Each row has a name. Each question is about the rows just above it.

233  675  -259  -453  545  14  861  -67  -638  686  139  614  -472  -403 -> Vak
233  247  -260  -453  546  14  861  -67  -637  686  139  614  -472  -403 -> letu
151  -25  34  -264  251  45  236  -187  -61  687  139  227  -116  -196 -> fizul
After -453  545  14  861, its row goes on with => -67  -638  686  139  614  -472  -403
After 236  -187, its row goes on with => -61  687  139  227  -116  -196
Go on from -259  -453 to the end of its row. => 545  14  861  -67  -638  686  139  614  -472  -403
Go on from -61  687  139  227 to the end of its row. => -116  -196
After -453  546  14, its row goes on with => 861  -67  -637  686  139  614  -472  -403
After -61  687, its row goes on with => 139  227  -116  -196
Go on from -638  686 to the end of its row. => 139  614  -472  -403

-52  86  -582  -374  69  -673 : buron
-106  86  -582  -375  69  -721 : mut
-296  -731  258  -36  -624  184 : letu
-52  86  -582  -375  68  -721 : riz
-204  -308  -322  -254  -267  -454 : zufu
-286  -695  336  -375  69  -721 : fizul
After -731  258  -36  -624, its row goes on with => 184
The rest of the row after -322  -254: => -267  -454
After -36  -624, its row goes on with => 184
Go on from -375  68 to the end of its row. => -721
After -308  -322  -254, its row goes on with => -267  -454
After 86  -582  -375  69, its row goes on with => -721
-296  -731  258  -36  -624  184 is in which row? => letu

417  -25  -407  10  -298  -155  309  475  679  598  208  -104  175  227  182  -279  -35  -237  -133  -528  -386  -123  498  218  558  39  78  -142  -556 = kam
417  -25  -407  11  -298  -155  309  475  679  598  208  -104  175  227  182  -279  -35  -237  -133  -528  -386  -123  498  218  558  39  79  -556  -319 = fizul
557  485  -248  152  543  417  -25  -407  11  -298  -155  309  475  679  598  208  -104  175  227  182  -279  -35  -237  -133  -528  -386  -123  498  218 = letu
After 39  78, its row goes on with => -142  -556
The rest of the row after 39  79: => -556  -319

-54  -191  87  -253  -228  139  -393  430  -314  -23  -132  147  248  -266  -78  200  304 : seso
-186  -162  -85  234  23  5  -182  421  -712  -190  -187  -153  -152  -34  -239  257  546 : mut
-186  -163  443  -64  267  147  -21  59  -204  -67  -55  299  155  51  -61  35  17 : Puleg
269  -453  -106  737  719  122  202  443  -329  86  -237  167  99  9  -115  261  -110 : riz
-236  190  246  -332  -126  21  305  52  -82  -339  452  155  30  285  -173  -164  167 : Vak
-448  191  153  -380  -188  191  -471  -406  83  -427  405  -239  -94  -158  105  -64  -159 : buron
-236  190  246  -332  -126  21  305  52  -82  -339  -112  354  101  340  -390  34  334 : vog
-471  838  -478  217  470  773  -195  199  -420  -416  129  353  -3  774  -740  184  60 : Pafeg
116  -238  -106  736  719  261  280  430  -314  -24  -191  206  174  69  -314  659  -476 : letu
After -188  191  -471  -406  83, its row goes on with => -427  405  -239  -94  -158  105  -64  -159
The rest of the row after -186  -162: => -85  234  23  5  -182  421  -712  -190  -187  -153  -152  -34  -239  257  546
The rest of the row after 719  122: => 202  443  -329  86  -237  167  99  9  -115  261  -110
Go on from 430  -314  -24 to the end of its row. => -191  206  174  69  -314  659  -476
After -106  736  719, its row goes on with => 261  280  430  -314  -24  -191  206  174  69  -314  659  -476

263  -455  -72  -299  213  -112  zufu
-438  -406  571  34  632  -211  Pafeg
-80  -406  571  -299  212  -148  Vak
229  -411  -47  -244  185  -100  mut
The rest of the row after -406  571  -299  212: => -148
The rest of the row after -299  213: => -112

-416  49  49  370  -61  -615  -163  19  -109  204  5  208  267  -3  184  161  156  -104  -9  296  130  479  140  142  -26  25  -113  20  -428  -440  -359  -158  -662  -228  235  22  -101  29  -454  -457  -199  102  316  224  -170  -484  340  -405  -171  -266  52  361  -528  -111  -141  -219  313  342  -324  147  -104 -> fizul
-325  55  -141  332  312  -522  -140  -151  287  -300  -151  396  -148  10  -88  335  69  -192  -70  167  -96  106  -142  224  -32  -204  -126  -290  -17  46  -343  -266  -244  -30  19  130  69  168  133  -407  -368  219  23  52  -101  -523  253  165  -36  -76  -235  203  -562  -228  -95  -37  33  96  -642  327  -92 -> vog
-325  55  -141  332  312  -522  -140  -151  288  -300  -151  396  -148  10  -88  335  69  -192  -70  167  -96  106  -142  224  -32  -205  -126  -290  -17  46  -343  -266  -244  -30  19  130  69  168  133  -407  -368  219  23  52  -101  -523  253  165  -36  -76  -235  203  -562  -228  -95  -37  33  96  -642  327  -92 -> mut
After -140  -151  288  -300, its row goes on with => -151  396  -148  10  -88  335  69  -192  -70  167  -96  106  -142  224  -32  -205  -126  -290  -17  46  -343  -266  -244  -30  19  130  69  168  133  -407  -368  219  23  52  -101  -523  253  165  -36  -76  -235  203  -562  -228  -95  -37  33  96  -642  327  -92
After -32  -204, its row goes on with => -126  -290  -17  46  -343  -266  -244  -30  19  130  69  168  133  -407  -368  219  23  52  -101  -523  253  165  -36  -76  -235  203  -562  -228  -95  -37  33  96  -642  327  -92

